Where one turn sends some rows of the set: a few examples, then the rows asked
muzof: [-32,18,-33,37,-4,-12,12,-7,-7,35,13,16,-26,-6]
rif: [42,3,9,-34,30,32,-1,7,18,22,1,10,-31,-36]
sanon: [-6,-40,2,13,-11,7,-26,-26,7,-16,9,-27,-3,7]
Vib: [18,30,-10,-25,45,14,-22,-1,3,-12,22,2,27,-9]
subar: [-16,15,-12,6,20,-9,14,9,-2,33,12,44,-18,40]
Sadi: [32,39,-12,12,-5,-30,-2,-13,-4,5,-22,11,-27,36]
solip: [8,-15,29,5,3,5,0,-7,41,-27,-40,8,-17,5]
ludeb: [27,-11,37,8,27,35,10,-3,-8,43,10,-28,-7,7]
Bib: [0,36,2,-6,-6,15,40,-19,-24,-27,30,9,7,-40]
bazag: [2,-1,24,10,14,3,10,16,26,26,31,-39,9,-23]
Tir: [-26,-12,48,-15,21,-7,14,-7,-30,-9,-38,7,-16,10]
peg: [-17,39,28,45,-23,6,8,-12,1,-4,-20,22,-35,7]
sapir: [18,-20,-19,-4,12,2,31,-6,7,20,-54,-4,-2,-15]
Rimu: [-22,-6,15,-7,-2,-33,5,-12,-19,-6,-43,-6,21,-27]
Vibi: [23,40,-8,-29,-4,-14,51,5,-15,5,23,-8,-24,6]
kiv: [11,0,45,-27,-26,12,-16,10,21,24,17,18,10,-27]
vefi: [-34,-2,-6,-9,2,14,-3,-12,0,-28,46,3,-45,5]
Puz: [22,14,9,-29,-39,7,0,-29,-17,1,29,20,-48,-5]
kenum: [23,3,14,-9,-15,29,30,-33,-31,-12,26,36,19,8]
kili: [-2,31,-15,5,34,0,-32,-29,-39,5,-20,-14,-17,-7]

bazag -> Bib
sapir -> kiv
Where do these go?
vefi -> kili
Puz -> Sadi
ludeb -> kenum

